Here are some rows, each followed by its group. Groups can overlap.
np.array([3, -2, 10, -10, 34, 10, -2, -27, 17, 11, 7, -1, -24, -52, 14, -6, -15, -18,
          9, -32, 19, 34, 17, -11, -48, 30, -34, 3, 35, 32, -27, 9]) j
np.array([36, -6, 2, -3, -3, 7, 25, 7, 13, 20, -31, -49, -31, 45, -26, -5, -8, 14,
          10, 5, 11, -14, 26, 18, 12, -13, 17, 2, -44, -8, 9, -24]) m
np.array([-75, -27, 20, -5, 40, 0, 6, -30, 26, 9, 32, 4, 37, -34, 3, -29, -21, -57,
          -44, -25, 28, 13, -30, -17, -37, 11, -11, 8, 61, 5, 23, -10]) u
np.array([-3, 5, 38, -12, 16, 3, 2, -62, -5, -7, -14, 19, 29, 17, -32, 9, -53, 34,
          -12, -11, 32, -11, 40, 11, 15, -2, -17, -15, 26, 12, -15, -8]) l
np.array([23, -35, -6, 3, 10, -8, 37, 41, 3, -27, -8, 2, -1, -25, -27, -18, 56, -15,
          42, 32, 32, -17, -25, -5, 26, 14, 15, 27, 15, -28, 18, -21]) u
np.array([34, -1, -30, -2, 7, -2, -10, 26, -6, 5, -44, 21, -22, 4, -9, -23, 15, -10,
          37, 57, 32, -38, 9, 42, 54, -49, 22, 5, -41, -15, 18, -2]) m
np.array([17, -14, 0, 20, 15, 7, -8, -11, -25, 11, 15, 33, 15, 8, 3, -14, -18, 3,
          15, -36, 19, 20, 14, -29, -5, 24, 33, -38, 10, -3, -20, 4]) k
np.array([15, 3, -27, 36, 4, 18, 25, 20, -27, -1, -6, 9, -27, 18, -27, 15, 3, 8,
          40, -43, 9, -14, 16, 2, 12, 18, 44, 3, -42, -7, -24, 19]) k
np.array([-11, -7, 19, -42, 26, 2, -2, -9, 12, -33, 20, -41, -2, -18, 57, 8, 3, -21,
          10, 3, 6, -2, 14, 40, 17, -33, 39, 15, -16, 8, 28, 55]) j
np.array([-25, 19, -49, 30, 89, -6, 37, 14, -32, 26, -50, 96, 33, 51, -55, -16, -32, 25,
          -58, 58, 38, -3, -56, -23, 64, -36, 36, -44, 35, -16, 20, -34]) d
np.array([-26, -3, 0, 21, -21, 21, 11, 0, -21, -49, -7, -27, -2, -25, -18, -36, 19, -6,
          -19, -13, -6, 49, 25, -43, -41, 48, -17, -24, 7, 12, -44, 1]) k
np.array([85, 15, -54, 33, 67, 13, 36, -18, -20, 25, 17, 23, -30, 46, -4, -5, 15, 39,
          -25, 74, 51, -56, -26, 22, 68, -25, 43, -22, -36, -43, 17, -49]) z
np.array([2, -1, -5, 6, -9, 28, -11, 25, 3, -5, 10, -5, -18, 1, 20, 17, 19, -8,
          51, 10, -17, 12, -2, 27, -14, -5, -14, 17, -29, -8, 8, 18]) j
np.array([-46, -3, -18, 12, 15, -22, -2, -7, -13, -12, 23, 35, 31, -8, 8, -21, -35, -1,
          -2, -51, -12, 29, -1, -11, -8, 23, -11, -20, 43, 29, 3, -15]) j
np.array([-3, 39, -13, -12, -34, -1, -44, 46, 2, -24, 10, -16, -51, 6, -5, -10, -1, -1,
          39, 35, -47, -5, 0, 10, -9, -4, 12, 21, -44, 2, 16, 13]) m
np.array([9, -9, -81, 34, 87, -13, 16, 74, -18, -60, -18, 17, 34, -12, 17, -50, 40, -28,
          23, 30, 3, -25, -77, -33, 38, 67, 36, 0, 38, -15, -1, -11]) u
np.array([-25, -16, 19, -18, 11, 4, 13, 2, 25, -38, 33, -36, 11, -42, 7, 32, 7, -12,
          -4, 5, 18, 3, 6, 44, 5, -29, -4, 7, 34, 2, 42, 21]) u
np.array([-22, -35, 42, -81, -7, -42, -35, -4, 58, -8, 40, -48, 1, -27, 27, 1, 59, -60,
          13, -43, -17, -38, -5, 62, 51, -54, -28, 59, 29, -16, 61, 25]) u
np.array([-17, -8, 12, -23, -21, -19, -18, 35, 42, -5, 25, -5, -7, 6, 14, 4, 24, -10,
          12, 17, -25, -43, 1, 32, -2, -18, -26, 31, -1, -23, 56, -1]) u
np.array([35, -12, -13, -2, -28, 11, 32, 13, -24, 17, -15, 2, 8, 7, -13, 22, -6, 14,
          25, 7, 16, 4, -4, -17, 14, 24, -5, -19, -28, 9, -23, 1]) k
np.array([-4, 30, 30, -30, -6, 18, 40, -25, -37, 24, -32, 37, 8, 42, 25, 36, -18, 56,
          -17, 16, -57, -8, 64, 13, 22, 0, 26, -17, -11, 53, 6, 50]) k
np.array([15, 25, -14, 3, -32, 9, 17, 45, -10, -13, -53, 23, -7, 21, 51, 9, 13, 5,
          37, 28, -51, 8, 14, -6, -24, 39, 48, 7, -46, 23, 8, 31]) k
np.array([-30, 25, 7, -41, 55, 2, -13, -13, -8, -14, -7, -5, 5, 4, 40, 13, 35, 5,
          -1, 6, -15, 4, 1, 17, -6, -9, 23, 9, -9, 19, 3, 40]) j
np.array([-32, -11, 61, -52, 11, -30, -45, 2, 62, 13, 41, -44, 5, -7, 18, -13, 67, -61,
          2, -23, -27, -41, -14, 88, 12, -59, 13, 55, 3, -15, 63, 1]) u
np.array([-12, -37, 26, -46, 0, -26, -29, -8, 37, -23, 30, -21, -3, -50, -9, 19, 96, -48,
          21, -33, 25, -71, -28, 21, 63, -36, -11, 37, 6, -35, 39, 10]) u
np.array([44, 15, 14, -8, -31, 21, 7, 37, -6, -1, 3, -9, -48, 0, 18, 12, 21, 26,
          65, 7, -19, 5, 11, 6, -11, 1, 18, 4, -48, 7, -13, 15]) m
np.array([38, -7, -47, 16, 6, -1, 26, -10, -25, 64, -42, 24, 8, 80, -47, -29, -18, 60,
          -1, 65, 63, -39, -30, 11, 67, -18, 22, -32, -32, -16, 30, -45]) z
np.array([-34, 29, -31, 6, -60, 29, 26, 15, -65, -20, -70, -7, 9, 27, 0, 38, -4, 5,
          13, -17, -93, 42, 30, -40, -31, 44, -8, -10, 3, -2, -29, 72]) k
np.array([14, 3, 9, -5, 30, -11, 22, -36, -3, 32, 10, 37, 5, 18, -6, -12, -1, 8,
          19, -1, -24, -4, 1, 3, 17, 0, -9, -23, 8, 1, 19, 3]) l
np.array([29, 27, -17, -13, -63, 22, 20, 68, 17, 9, 11, -27, -56, -55, -8, 60, 9, 19,
          29, 8, -16, 19, 1, 32, 2, -35, 3, 46, -86, -48, 9, -9]) m
np.array([-40, -16, 41, -25, -4, -7, -32, -2, 35, -16, 40, -7, 23, -9, -11, 5, 9, -50,
          -7, -5, -36, -1, -45, 28, -5, -17, -53, 14, 25, 8, 11, 16]) u
np.array([-16, 18, -15, 7, 47, -34, -12, -13, 2, 11, -27, 27, -25, 31, -10, 1, 24, 11,
          -35, 58, -11, -33, -24, 35, 52, -57, -40, 7, 10, 23, 28, -5]) d
np.array([-59, -8, 12, -28, 6, -39, -41, -23, 51, -22, 16, -1, 22, -19, 4, -10, 31, -48,
          -34, -34, -12, -10, -12, 42, 8, -31, -15, 33, 55, -27, 26, 40]) u
np.array([31, 3, -64, 56, 70, -26, 14, -39, -25, 51, 4, 62, 14, 58, -70, 0, -46, 50,
          -41, 32, 73, -27, -21, 12, 70, -39, -21, -38, -8, -35, 4, -81]) z
np.array([-23, 29, -8, 7, -4, -4, 12, -17, 14, 3, 26, -50, 9, -22, 13, -34, -3, -1,
          0, -19, 3, 22, 25, -6, -28, 20, -61, -7, 4, -13, 2, 18]) j
np.array([59, 36, -52, 4, 58, 12, 8, 12, -26, -8, -18, 21, -23, 43, -65, -18, 32, 42,
          10, 50, 56, -51, -27, 6, 40, -31, 16, 8, -50, -10, -1, -44]) l
np.array([-25, 28, 12, -21, -26, -2, -12, 38, 22, -9, 9, -56, 9, -39, 4, 23, 18, -43,
          21, -4, -36, -12, -5, 15, 5, -5, -43, 33, -7, -5, 16, -12]) j
np.array([-32, -27, 20, -7, 44, 13, 1, 20, 16, -31, 17, -22, 2, -44, 7, -61, 17, -39,
          1, 5, 30, -9, 1, -8, -18, 19, 21, 7, 31, 1, -29, -7]) u
np.array([-32, -19, 13, 67, -6, 3, 29, -28, -29, 4, -11, 9, 7, 3, 42, -16, -23, 19,
          -7, -24, -3, 51, 10, -43, -62, 70, 6, -40, 27, 6, -34, -8]) k
np.array([-44, -26, 13, 17, 26, 3, 6, 4, 6, 18, -1, -11, -13, -11, 50, 26, -39, -18,
          10, -21, -4, 67, 30, -31, -59, 38, -15, 1, 38, 17, -11, 11]) j
np.array([39, -43, 0, 3, -1, 31, -4, 19, -22, 30, 13, -1, -25, 27, -59, 16, 26, 28,
          31, 5, 34, -2, 32, -26, -10, 7, 4, -17, -36, -21, -3, -38]) k
np.array([34, -3, -12, 31, -19, 10, 22, -25, -34, 0, -8, 17, -22, 7, -68, -29, -1, 39,
          20, -8, 44, -14, -7, -7, -26, 21, -12, -36, -32, -11, -39, 11]) k
np.array([25, 31, 5, 39, -34, 34, 31, -16, -60, -10, -43, -18, -10, -17, -10, 36, -17, 35,
          1, -3, -8, 18, 11, -61, -27, 47, 48, -39, -34, 28, -68, -3]) k
np.array([8, -2, -42, 50, -47, 8, 9, -2, -69, 17, -23, 48, 69, 15, -12, 10, -46, 17,
          4, -9, 2, 47, 23, -82, -33, 95, 16, -82, 23, 51, -57, 11]) k
np.array([51, 3, -29, 65, 70, 8, 58, -6, -34, -22, -42, 1, 1, 3, 14, -53, -6, 3,
          57, 2, 53, -7, 4, -65, -53, 56, 33, -59, 11, 2, -71, 18]) j
np.array([-8, 30, -27, 55, -32, 9, 38, -21, -44, 7, -25, 8, 11, -34, 17, -33, -15, 29,
          5, -29, -8, 51, 30, -59, -57, 56, 45, -29, 1, 28, -37, 17]) k
np.array([-21, 39, -16, 19, 19, -22, -26, -22, 24, -15, -6, 19, 36, 7, 32, -10, 25, -51,
          -21, 2, 13, -21, -12, 5, 60, -58, 11, 6, 12, -13, 34, 16]) d
np.array([5, 24, 11, 6, -40, 34, 13, 5, -13, 31, -31, -2, 21, 10, -19, -1, -47, 20,
          -9, -4, 3, 40, 2, -11, -27, 37, 23, -25, -6, 16, -34, 0]) k
np.array([37, 1, -29, 0, 11, 15, 12, -11, -47, 12, -57, 53, 7, 83, -58, 6, -9, 47,
          -17, 58, 42, -49, -35, 19, 51, -22, 55, -24, -35, -19, 15, -45]) l
np.array([36, -9, 4, 2, -39, -5, 10, 20, -23, 3, -32, 17, 8, 21, -14, -9, 2, 20,
          15, -8, 2, -13, 15, 1, 2, -2, 10, -14, -23, -3, 2, -27]) l
np.array([14, -4, -7, -39, 5, -23, -14, 14, 2, -39, 27, -11, 5, 11, -2, 1, 27, -12,
          36, 43, 18, -47, 20, 35, 39, -16, 4, 37, -39, -36, 43, 14]) m
np.array([-39, -4, 13, -8, 17, 12, 8, -3, 10, -23, 14, -34, -3, -35, 27, -7, -18, 0,
          5, -14, -18, 29, 14, -27, -68, 34, -28, 16, 52, -11, -24, 14]) j
np.array([4, -6, 62, -4, -27, -13, -68, -45, 39, 34, 19, -55, -6, -12, -5, 53, -27, -37,
          6, -36, -29, 19, 27, 25, -33, -29, -43, 12, 16, 8, 28, 7]) j
np.array([-2, -29, 24, -24, -36, -7, -59, 53, 42, -4, 19, -42, 8, -57, 21, 31, 41, -19,
          -25, -22, -7, -2, 4, 14, -22, -4, -20, 43, 1, -12, 21, 23]) u
np.array([47, 18, -63, 19, 15, -3, 12, -18, -35, 36, -26, 59, -53, 48, -4, 5, -5, 75,
          -34, 64, 27, -33, -32, 5, 48, -29, 47, -1, -35, -50, 26, -22]) z
np.array([30, -1, 12, -41, -11, 21, -22, 57, 8, -18, 28, -29, -20, -21, -11, -19, 14, 11,
          31, 16, -8, -14, -8, 21, -1, -21, -23, 35, -36, -29, -14, -10]) m
np.array([2, 7, 0, 4, -4, 33, -4, 33, -5, 10, -2, 1, -11, -29, 11, 9, -21, -23,
          42, 10, -17, 2, 4, -16, -11, 4, -28, -7, -21, 2, -31, -7]) j
np.array([-40, -17, -51, 1, 22, -50, -12, -11, 27, 29, 8, 54, 47, 29, -30,
          -30, -23, -39, -127, -10, 15, 4, -75, -3, 38, -24, -12, -16, 71, -22,
          0, -26]) d
np.array([24, -25, 50, -12, 18, 13, 2, -3, 28, 19, 59, -14, -4, -26, 24, 16, -23, -31,
          37, -43, 69, 8, 28, 11, -24, -19, 11, 10, -18, -9, -10, -28]) m
np.array([54, 4, -31, -1, -18, -16, 17, -2, 1, 27, 7, 28, -41, 25, -54, -6, 40, 31,
          30, 39, -2, -63, 4, 6, 32, -9, 81, -28, -20, -26, -1, -27]) l
np.array([-31, -25, 31, -9, 0, -21, 11, -64, 5, 87, 23, -1, 35, 20, -1, 47, -18, 12,
          -49, -21, -1, 18, 28, 19, 10, -41, -53, -1, 21, 35, 20, 13]) k
np.array([-4, 25, 15, 41, -6, 27, 11, 8, -8, -15, -11, -30, -19, -22, 40, 14, -20, 24,
          0, -24, -3, 23, 17, -40, -32, 41, -15, -2, 4, 0, -14, 15]) k
np.array([22, 17, 3, -28, -3, -7, -19, 34, 3, -28, 27, -18, 2, 2, -12, 25, 47, 6,
          23, 20, -9, -41, 1, 27, 12, -41, -11, 33, -45, -13, 20, -25]) m
np.array([31, 10, -31, 4, 5, -35, 2, 12, 13, 3, 7, 18, -2, 53, -36, -22, 28, 29,
          -29, 15, 23, -57, -21, 48, 67, -58, 4, 23, -22, -24, 31, 0]) z
np.array([41, -20, -55, -12, 25, -44, -5, 22, -1, 14, -6, 1, -14, 45, -25, -48, -20, -14,
          -44, 25, 34, -62, -61, 30, 38, -30, 2, -11, -22, -19, 11, -23]) d
np.array([-71, 15, -21, 16, 63, -8, 10, -33, 28, 16, 25, 14, 100, -9, 49, 33, -74, -28,
          -76, -10, 14, 42, -21, -27, 7, -3, -12, -42, 61, 4, 3, 41]) d
np.array([-27, 41, 70, -9, -25, -31, -9, -54, 22, 21, 27, -14, -17, -46, 12, 35, -39, 2,
          -41, -80, -35, 34, 67, -17, -59, -1, -17, -9, 48, 61, 7, 14]) k
np.array([-46, -14, 25, 0, 28, -12, -8, -13, 55, 5, 43, -16, 61, -41, 29, -23, -58, -61,
          -22, -55, 3, 28, -20, -7, -23, -4, 13, -3, 64, 22, 33, 43]) u
np.array([-51, 38, -18, 7, -6, 11, 28, 29, -7, -1, -29, -13, -13, 2, 36, 9, -33, -8,
          1, -2, -53, 80, 15, -41, -47, 58, -9, 6, 6, 42, 4, 37]) j
np.array([13, 4, 11, 14, 31, 17, 13, -30, -15, 13, -4, 2, 9, -7, -52, -10, -31, 25,
          21, -15, 33, -14, 26, -29, -8, 16, 30, -34, -6, 18, -8, -12]) l
np.array([-15, -6, -29, -34, -58, 1, -9, 67, -2, -44, -25, -83, -24, -1, 2, 29, 12, 23,
          4, 14, -61, 6, -13, 45, -15, -12, -42, 54, -14, 28, 11, 45]) j
np.array([47, -14, -27, -3, -5, 4, 22, 44, -18, 0, -3, 12, -38, 32, -23, -20, 40, 38,
          57, 19, 7, -57, 13, 12, 29, -23, 7, -22, -38, -36, -20, -26]) l
np.array([-18, -5, 16, -33, -33, -22, -26, 19, 57, -27, 9, -49, 8, -55, 4, 22, 33, -40,
          30, -31, -20, -31, 26, 15, -4, -20, -13, 54, 0, -41, 12, 4]) u
np.array([9, 8, 28, -57, -16, -21, -22, 4, 44, -1, 46, -1, -27, -35, 35, 7, 66, -2,
          24, 10, 20, -10, -8, 40, -3, -35, -6, 67, -27, -1, 18, 7]) u
np.array([-42, -6, -95, 36, 56, 18, 16, 91, -19, -105, -46, 57, 52, -29, 17,
          -78, 2, -43, 5, 45, 20, 12, -106, -54, -10, 44, 16, -2, 61, -21,
          -37, -21]) d
np.array([-4, 1, -25, 54, -13, 27, 26, 20, -61, -5, -1, 20, -36, -11, 14, -4, -24, 48,
          9, 10, 31, 16, 19, -40, -28, 42, 31, -29, -21, -1, -70, -2]) k
np.array([25, 33, -31, 50, -24, 8, 28, 2, -57, 6, 12, 35, -20, 5, 17, 29, -38, 26,
          -1, 10, 11, -10, 30, -49, -35, 52, 55, -47, -4, 47, -63, -16]) k
np.array([3, 3, -9, 33, -40, 24, 42, -15, -67, 7, -41, 25, 28, 1, 2, -18, -17, 58,
          6, 10, -11, 25, 30, -64, -33, 61, 17, -72, -13, 19, -69, -17]) k
np.array([-41, 9, 13, -7, 30, 11, -13, 9, 7, 18, 27, -3, 32, -26, 20, 4, 22, -16,
          0, -41, -7, 26, -6, 12, -25, 0, -11, 26, 2, 19, 3, 10]) j
np.array([-9, 18, 33, -71, -39, 8, -38, 35, 47, -5, 20, -52, -34, -69, 26, 21, 44, -24,
          -11, -4, -33, 28, -6, 46, -57, -24, -54, 62, 17, -7, 38, 0]) u
np.array([-78, -4, 28, 10, 73, -39, -11, -48, 35, 16, 55, -2, 41, -47, -10,
          -18, -23, -65, -103, -26, 59, 18, -51, 12, 22, -24, 8, -5, 97, -24,
          35, 28]) d
np.array([3, -29, -23, 11, 22, 22, 14, -17, -12, 18, 0, 3, -20, 22, 22, -9, -12, 7,
          6, 16, -12, -20, 4, -12, -8, 10, 13, -15, -1, 7, -25, 8]) k
Which 4 groups are nearest to each row below, nearest first, going by the distance to the group's nearest row?
np.array([-8, 15, 2, -9, 54, -21, -30, -14, 41, 7, 31, 14, 21, -9, 7, -16, 3, -30,
          1, -5, -5, 12, 1, 2, 10, -5, -6, 15, 33, -2, 35, -12]) -> j l d u
np.array([-28, 12, 3, 16, -6, 5, -5, -35, -28, 40, 14, -16, -5, -15, 26, -2, -41, -5,
          10, -43, 0, 10, -2, -33, -39, 36, 42, -21, -9, -11, -15, 18]) -> k l j m
np.array([-12, -5, 5, -29, 20, -12, -24, -3, 24, -26, 4, -11, 32, -18, 7, 16, -6, -1,
          7, -10, 1, 22, 29, 13, -12, -13, -23, 21, 12, 3, 14, -12]) -> j u l m
np.array([-46, -8, 43, -22, 10, 0, -50, -18, 69, -1, 41, -45, 1, -28, 54, -11, -5, -66,
          -53, -24, -58, -5, -44, 31, -23, -19, -57, 42, 68, 21, 44, 36]) -> u j d k
np.array([-27, -16, 2, -10, 3, 1, -3, -7, 10, -6, -13, -33, -12, -31, 4, 32, 27, -36,
          -20, 13, -7, 1, 6, 28, 1, -19, -7, 22, -3, 6, 26, 13]) -> u j m k
np.array([-31, -29, -9, 3, -27, -10, -1, 27, 21, 16, -7, -18, -9, -2, -9, -1, 18, -5,
          -11, -4, -7, 12, 1, -24, -17, 10, -20, -14, 45, 13, 6, 7]) -> j k l u
Which 5 groups are nearest to each row below, nearest first, going by the distance to the centre of the group?
np.array([47, -12, 7, 43, -30, 41, 19, 13, -30, 22, -43, 37, -33, 19, -64, -13, -11, 41,
          44, 12, -9, -7, 32, -6, 10, 31, 47, -30, -45, 12, -53, -18]) -> l k m j z
Which 5 groups are nearest to each row below, nearest first, going by the distance to the group's nearest row?
np.array([-5, 29, -19, 58, -18, 10, 0, 0, -41, -8, -12, -14, -3, -23, 19, 0, -16, 44,
          12, 12, -13, 66, 0, -52, -31, 44, 5, 1, -29, 33, -61, 17]) -> k j m l u
np.array([-29, -35, 11, -35, -9, -19, -35, -7, 37, 6, 30, -7, 29, -19, 1, 1, -10, -30,
          -27, -7, -26, 26, 5, -17, 15, -17, -36, 22, 30, -10, 33, 12]) -> u j l k d
np.array([-50, -7, 76, -85, -56, -2, -79, -6, 71, -10, 44, -56, 2, -84, 48, 3, -7, -50,
          -11, -43, -15, 38, -22, 51, -25, -45, -65, 55, 41, -9, 60, 23]) -> u j k m d
np.array([6, -30, 14, -55, -2, -4, -5, 15, 12, -35, -9, -12, 29, -15, 16, 13, 17, -30,
          17, 1, 10, -20, -2, -27, 10, -4, 0, 23, 17, -35, 16, 20]) -> u m j l k
Which 4 groups are nearest to each row below, nearest first, going by the average distance to the group's rows?
np.array([6, -2, -21, 12, 16, -14, 11, -42, 6, 26, -13, 26, 19, 38, 11, 5, -33, -4,
          -10, 10, -10, -22, 1, -19, 16, 4, 7, -37, 25, 0, 2, 2]) -> l k j z
np.array([26, 8, -9, 39, -58, 24, 22, 10, -19, -1, -6, 9, -1, 21, 3, 15, -46, 11,
          11, 10, -24, 6, 33, -24, -18, 40, 16, -21, -41, -4, -36, -24]) -> k l m j
np.array([-21, -7, -10, 20, 0, -7, 10, -20, 9, -6, -5, 6, -15, 17, -8, 7, -41, 14,
          10, -7, -16, 18, -26, -37, 9, 26, -10, -6, 43, 35, 7, 7]) -> j k l m
np.array([40, -24, -33, 11, 28, -6, 45, 6, -25, 9, -36, 37, 0, 71, -18, 4, -4, 31,
          28, -6, 31, -32, 15, -23, 22, -16, 14, -29, -9, -35, -40, -32]) -> l z k m
np.array([-20, 1, -13, 56, -1, -2, 34, -37, -47, 2, -38, 34, 14, 27, 23, -60, -68, -4,
          11, -37, 3, 40, 32, -90, -39, 68, 22, -45, 49, 28, -28, 44]) -> k j l d
np.array([-29, -5, 36, -23, 1, 1, -8, 0, 34, 20, 9, -31, 42, -18, 33, -9, -29, -46,
          -10, -47, -42, 53, 41, 2, -43, 1, -41, 4, 35, 1, 13, 0]) -> j u k m
np.array([31, -20, 4, 26, -12, 14, 3, -24, -12, 19, 8, 20, -8, 1, -20, 11, 18, -10,
          -1, 16, 35, 4, 16, -18, 5, 20, -25, 1, -26, -24, 3, -3]) -> l m k j
np.array([-15, -16, -38, 13, -26, 20, 28, 23, -41, 8, -49, -11, 6, -11, 35, -10, 4, 36,
          4, 14, -34, 51, -13, -24, -27, 41, -2, 12, -9, -19, 12, 25]) -> k j m l
np.array([20, 27, -12, 9, -10, 17, 12, 7, -18, -12, 8, -8, 14, 17, 18, -2, -4, 14,
          15, -2, 12, -34, -16, 16, 1, 17, 28, -10, -4, 7, -13, -9]) -> l m k j
np.array([-35, -39, 10, -71, -16, -23, -50, 68, 58, -77, -9, -43, 44, -88, 7, -8, 86, -66,
          27, 31, -17, -38, -45, 57, 17, -31, -15, 88, 21, -26, 52, 37]) -> u m j d
Which 5 groups are nearest to each row below, nearest first, going by the average distance to the group's rows?
np.array([10, 59, 46, -18, 17, 9, -10, -22, 15, 4, 29, 35, -28, -8, 36, 5, -19, -17,
          33, 6, 0, 18, 55, 31, -23, -8, 29, -12, -28, 0, 8, 21]) -> m j l k u
np.array([27, -2, 5, -17, 10, -7, 14, 24, -4, 7, -35, -2, -11, 14, 12, 5, 17, 11,
          20, -1, 32, -18, -17, 17, 24, -23, 5, 8, -50, -21, -10, -41]) -> m l z j k
np.array([-22, -18, 35, -51, 14, -12, -39, -8, 46, -14, 49, -17, 22, -41, 13, 7, 2, -35,
          5, -32, 1, -21, 14, 15, -14, -4, -32, 16, 7, 25, 30, 9]) -> u j m l k
Which 4 groups are nearest to each row below, nearest first, going by the distance to the centre of the group?
np.array([-24, -5, 58, -48, 9, -67, -35, 8, 62, -30, 3, -16, -1, -33, 29, -9, 45, -76,
          -36, 7, -12, -30, -14, 61, 47, -54, -4, 62, -1, 32, 77, -3]) -> u m j d
